Rows are one point carried round by a steady rotation, each followed by how many ticks it has turned.
The counts run from 0 to 342.
24, -137, -170, -146, 146, 227, 11, 185, 16, 221, 7, 20, 22, 169, 212, 144, -107, -217, -203, 201, -118, -59, -78, 77, 260, -255, -17, 255, -164, 87, 20, -268, -3, 53, 103, 174, 29, -322, -99, 73, -34, 102, -18, -84, 47, -249, -53, 174, 79, -274, -68, -128, -51, -232, -135, -285, -126, -203, 48
330
-45, -59, 61, 182, -227, -240, -213, 89, 157, -29, -327, -97, 4, -114, -210, -191, 198, 104, -3, -52, -70, 18, 217, -93, -120, -10, -33, -125, 137, -165, 42, 184, -30, 97, -83, 124, -99, 155, 339, -72, 110, -165, -138, 140, -36, 90, 144, -145, 203, -200, 315, 2, 110, 151, 40, -19, -290, 194, 6
28
18, 82, -337, 136, -45, -115, 3, -88, -229, -61, 113, 62, 50, 109, -111, 169, -10, -14, 200, -21, -123, 218, 40, -137, 70, -38, -172, -273, 280, -229, 199, 89, -47, -19, 228, -21, 76, -171, 84, -19, -113, 36, 207, 147, 253, 75, -227, -167, 375, -55, 31, 49, -40, -75, 310, 30, -65, -20, 82
231
-28, -8, -257, 47, 89, -145, 11, -265, -122, 164, 219, -17, 149, 111, -221, 321, 10, -196, -77, 4, -39, 7, 23, -249, 107, 52, -6, 0, -51, -98, 109, 176, -253, 37, -222, 172, 91, 116, -108, -159, 16, -209, 256, 55, -164, -45, 214, -41, 383, -8, -89, 135, -27, -103, -79, 159, -49, 102, -165
320
88, 157, -102, -167, -204, -27, 272, -146, 126, -8, 88, -42, -234, -367, 123, 70, 270, -24, 39, 98, -156, 146, 159, 30, 27, -205, 68, 141, -13, 67, 146, 193, -101, 233, -157, -188, -60, 126, 18, -307, -135, -31, -180, 46, -57, -33, 150, 98, 31, -71, 39, 53, 9, 100, -367, 224, 68, 77, 7
279
-33, 99, -77, -149, -250, 170, 19, 252, 250, 7, 97, -81, -276, -121, 14, 35, 250, -71, -338, -15, -208, -47, 124, 361, -62, -231, -29, 165, 6, 120, -39, -90, -70, 109, 163, 68, -92, 50, 103, 202, 217, 313, -197, 82, -230, -2, 81, 177, -132, -140, -139, -60, -8, 2, -161, -13, -62, 162, 144
264
82, -283, -134, 109, 10, 125, -166, 36, 115, 168, 192, 52, 33, 104, -295, 249, -21, -156, -69, -2, -19, -98, -116, -293, 47, 264, -157, -33, -41, -161, -52, -130, -113, -3, 123, 243, -134, -123, -11, -11, 22, 60, 358, 100, -6, 151, -238, -94, 292, -180, -88, -62, -80, -198, 185, 27, -134, 76, -55
312
-62, 339, -229, -269, 20, -144, 55, -159, -167, -42, -169, -197, 114, 5, 88, -5, -108, 74, 257, 59, 38, 8, 32, -10, 133, -311, 42, -38, 244, -12, 206, 362, -57, 8, -185, 5, 227, -30, -137, -55, -115, -199, -41, 10, 122, -100, 251, -74, 188, 46, 119, 66, 4, -54, -118, -240, -73, 79, 64
195
-141, -70, -162, 110, 171, 143, -167, 282, 317, 155, -175, 15, 179, 19, 100, -10, 150, -134, -301, 121, 23, -97, -151, -116, 101, -58, 179, 69, -264, -129, -211, -259, 36, 106, 71, 238, 16, -79, 134, 145, 267, -119, -121, -99, -18, -179, 75, 49, -73, -29, 207, -108, 127, 42, -187, 14, 27, 230, 53
161
-120, 426, -199, -230, -11, 113, 17, 123, 66, -17, -130, -123, -97, 81, 291, -142, -42, 22, 31, -9, 53, -75, -188, 132, 2, -439, 66, -40, 123, 38, -15, -26, 139, -3, 138, 3, 157, -139, -120, 391, 23, 3, -133, 23, 125, -179, -14, 74, -165, 156, 39, -120, -36, -173, -69, -301, -8, 142, 183
203
-304, 249, -209, -194, 180, 107, -209, -62, 89, 37, -16, -178, 207, 177, 65, 49, 50, -146, -97, 73, 129, -85, -164, -62, 60, -385, 65, 41, -146, 321, 44, 135, -175, -32, -118, 172, 188, -86, -161, 190, 191, -108, -24, -36, -124, -223, 195, 115, 2, 197, -57, 124, -38, -111, -165, -236, 62, 125, 70
158
-21, -153, -110, 167, 52, -180, -49, -143, -85, 75, -260, 21, 79, -86, -24, -54, 89, -24, 78, 179, -201, 242, 81, -82, 263, 94, 83, -87, -21, -241, 58, -13, 65, 101, 5, -20, -74, -55, 287, -239, -65, -38, -183, 37, 321, -65, 5, -235, 321, -271, 283, -26, 239, 111, -77, 30, -44, -89, 151
5
74, -62, 38, 118, -192, 161, -104, 279, 262, 32, -131, 99, -134, -137, 172, -32, 262, 14, 26, 155, 18, 82, 89, -208, 166, -101, -129, -82, 56, -30, 36, -193, -83, 187, 245, -52, -78, -213, 329, -150, 19, 88, -86, 54, 178, 59, -357, 134, 4, -334, 151, -56, -80, 5, 39, -44, -117, -4, 99
64
20, 154, -271, 204, 29, 28, -222, 354, -188, -4, 23, 4, 22, 150, 111, 160, -132, -75, -18, -31, 24, 9, 7, -13, 8, -204, -167, -179, 294, 55, 63, -138, -171, -118, 223, 68, 240, -153, 74, 401, 152, 78, 196, 106, -130, -60, -241, 139, 24, -56, -17, -30, -220, -132, 149, -129, -150, 17, -43
246
6, -186, -19, -270, 8, 6, -45, -166, 203, 225, -329, -122, 60, 6, 121, -14, 98, -6, -58, 183, -54, -101, 50, -166, 315, -279, 92, 175, -25, 19, 117, 29, -31, 170, -224, 138, 0, -12, 21, -450, 24, -189, -96, -130, 41, -160, 193, -47, 174, -273, 70, -69, 37, 45, -60, -140, -225, -165, -98
338
-82, 101, -97, -127, -206, -79, -90, -23, 23, 41, -19, -53, 84, 50, -45, 94, 194, -44, 98, -68, 116, -21, 157, -312, 34, -168, -131, -249, 255, 93, 324, 247, -304, 63, 7, 141, 129, -68, 126, -159, 54, -100, 283, 70, 28, 152, -118, 112, 258, -99, -118, 134, -175, -50, 385, -115, -77, -81, -60
68
-226, 284, -252, -33, -91, 31, -14, 201, -50, 25, -33, -39, 67, 24, 225, 103, 216, -174, -177, 27, -106, 188, 214, 173, 42, -487, 50, 13, 15, 154, 208, 39, -243, 105, 23, 24, 254, -27, 185, 55, 148, 84, -238, -61, -23, -181, 97, 353, -31, -74, 19, 80, 60, 90, -158, -26, 110, -26, 88
241
-88, 231, -307, -162, 136, 35, -73, 5, -113, -72, 7, -141, 11, 250, -65, 57, -122, -161, -109, 27, -81, 16, -126, 253, -62, -194, -4, 117, -57, 53, -9, 184, 4, -122, -35, 247, 76, 17, -204, 437, 86, 97, -72, 73, -165, -208, 288, -45, 174, 48, -121, 120, 1, -212, -178, -278, -76, 166, 212
180
-97, -72, -93, -216, 137, 205, -197, 19, 215, 141, -201, -89, 116, 290, 26, 16, 1, -90, -144, 120, -43, -129, -101, -15, 235, -142, 12, 52, -5, 54, -11, -128, 100, -25, 131, 302, 18, -213, -59, 37, 122, 188, 52, -61, 259, -62, -122, -94, 106, -60, -200, -122, -47, -183, 226, -399, -223, -67, 156
166
45, -261, -93, 151, 39, 198, 49, -73, 393, 240, 120, -29, -117, -133, -78, 93, 64, -110, -155, 101, -85, -7, -178, -89, 182, 184, -65, -16, -173, -131, -209, -313, 88, 132, 195, 27, -247, -133, 45, -64, 129, 95, 96, 80, 38, 23, -273, -113, -82, -3, -55, -194, 25, 8, -113, 240, -70, 199, 15
310
-298, 423, -213, -223, -146, -127, 88, -77, 133, -75, -28, 7, 31, 91, 5, 30, 264, -4, -33, -130, -60, 56, 127, 174, -4, -301, 134, -70, 105, -12, 216, 226, -30, 3, -51, 162, 157, 120, -1, -31, 161, -19, -55, 22, 97, 81, 251, -38, 162, 172, 4, 79, 126, 33, 94, -33, 35, 193, 191
218
-50, -142, -146, 273, 157, 134, -330, 214, 215, 125, -85, -33, 82, 33, -48, -80, -44, -118, -221, 56, 124, -51, -199, -186, 33, 82, -44, -3, -229, -83, -316, -252, -15, -31, 132, 216, -29, -104, 109, 306, 233, -64, -34, 33, -77, -111, -65, -53, -78, -37, 271, -148, 53, -77, -237, -89, -85, 282, 80
162
-207, 172, -211, -178, 172, 147, -87, -138, 229, 122, -106, -214, 126, 109, 241, -21, 41, -144, -211, 130, -5, -60, -261, 18, 217, -370, 107, 76, -156, 234, -100, -17, -4, 21, -46, 111, 110, -35, -164, 30, 210, -113, -145, -115, -8, -270, 169, 39, -121, 280, -75, -54, 3, -43, -264, -173, 64, 116, 52
159
62, 56, -151, 183, -128, -166, -72, -135, -66, 32, -42, -104, 45, -23, -177, 127, 2, 109, 184, -130, -80, 36, 48, -210, 73, -39, -182, -306, 486, -222, 174, 185, -136, 66, 31, 28, 40, 16, 164, -139, 149, -209, 265, 128, -26, 85, -181, -103, 164, -119, -88, -92, -161, 37, 270, -58, -321, 96, -169
253
-22, -203, -136, -70, 81, 142, -66, -140, 71, 150, 196, -14, -7, 112, -299, 271, -4, -142, 16, -10, -28, 12, -179, -207, 86, 138, -251, -29, -12, 91, 22, -1, -146, -1, 134, 130, -121, -199, -80, 20, 33, 153, 319, 137, -32, 122, -261, -124, 315, -67, -266, 12, -250, -322, 157, -181, -146, -44, -45
313
-106, 272, -71, 30, -99, -237, -120, -161, -9, -175, -106, -276, -31, -70, -245, -118, 16, 158, 92, -82, -55, 40, 22, -18, -168, -120, -175, -202, 386, 24, 113, 404, -87, -118, -131, 40, 52, 88, 102, 149, 194, -116, 58, 198, -155, 48, 183, -178, 182, 119, 18, 70, -57, -40, -69, -152, -243, 276, 47
30
-210, 347, -257, 45, -26, -94, 31, -107, 145, -59, 273, -168, 10, 68, -47, 188, 155, -53, -52, -142, 14, -80, -80, -12, -28, -179, -75, -332, 220, 80, 51, 149, -308, -74, -22, -11, 187, 109, 16, 158, 310, -103, 197, 186, -203, 34, 6, 61, -110, 336, -196, 17, -225, 54, 8, 164, 27, 314, -53
75
68, 99, -165, 134, -23, 21, -35, 42, 26, -40, -146, -87, -97, 2, -44, -124, -138, 178, 330, -61, 118, -93, -182, -246, 9, 60, -163, -299, 295, -250, -49, 36, 181, 17, 233, 14, -7, -209, 44, 209, 9, -129, 144, 102, 248, 104, -260, -215, 52, 53, 139, -215, -118, -95, 147, -150, -219, 212, 87
208
-84, 174, -242, 93, 14, 75, -44, -83, 192, 14, 376, -93, -50, 16, -124, 128, 24, -93, -60, -119, 130, -140, -231, -173, -45, 62, -95, -82, -20, 84, -133, -43, -190, -21, 47, 74, 0, -8, -155, 222, 169, -34, 300, 88, -296, 4, -107, 58, -70, 269, -128, -38, -178, -136, -158, 68, 54, 426, -78
305
102, -92, -90, 312, 19, 16, -193, 156, -24, 17, -180, -69, -57, -151, 33, -123, -119, 121, 125, 61, -86, 70, -118, -55, 43, 37, -245, -220, 235, -186, -167, -62, 93, -71, 228, -68, -66, -221, 230, 216, 117, -60, -48, 128, 43, -79, -254, -155, -77, -114, 205, -266, -31, -60, -55, -189, -239, 155, 43
21
-75, -339, -6, 22, -31, 11, -63, -221, 165, 161, -12, -8, 36, -216, -111, 46, 304, -141, -126, 218, -88, 129, 25, -206, 160, 189, -111, 167, -288, 105, -62, 90, -178, 141, -74, 93, -249, 22, 147, -390, -33, 127, -40, 42, -7, -29, 73, -45, 298, -294, 88, 94, 33, 3, -160, 24, -23, -24, 6
317
-43, -26, -235, 40, 103, 45, 111, -45, 107, 200, 100, -80, 52, -96, 119, 171, 176, -180, -240, 204, -134, 78, -58, 172, 146, -145, 141, 155, -382, -7, -96, -171, -43, 214, -117, 94, -59, 91, -89, -128, 56, -102, -103, -23, -79, -241, 269, 58, 4, 9, 93, -10, 155, 146, -503, 240, 120, 154, 29
324
189, -125, -134, 57, -18, 225, 74, 136, 72, 117, 82, -84, -185, -190, 200, 71, -27, -77, -144, 218, -271, 49, -101, 100, 142, -195, -84, 80, -116, 46, -96, -299, -50, 108, 179, -78, -98, -140, -6, 40, 7, 99, -95, 31, -118, -266, -177, 210, -142, -192, -33, -209, -95, 40, -467, 22, -93, 81, -28
101
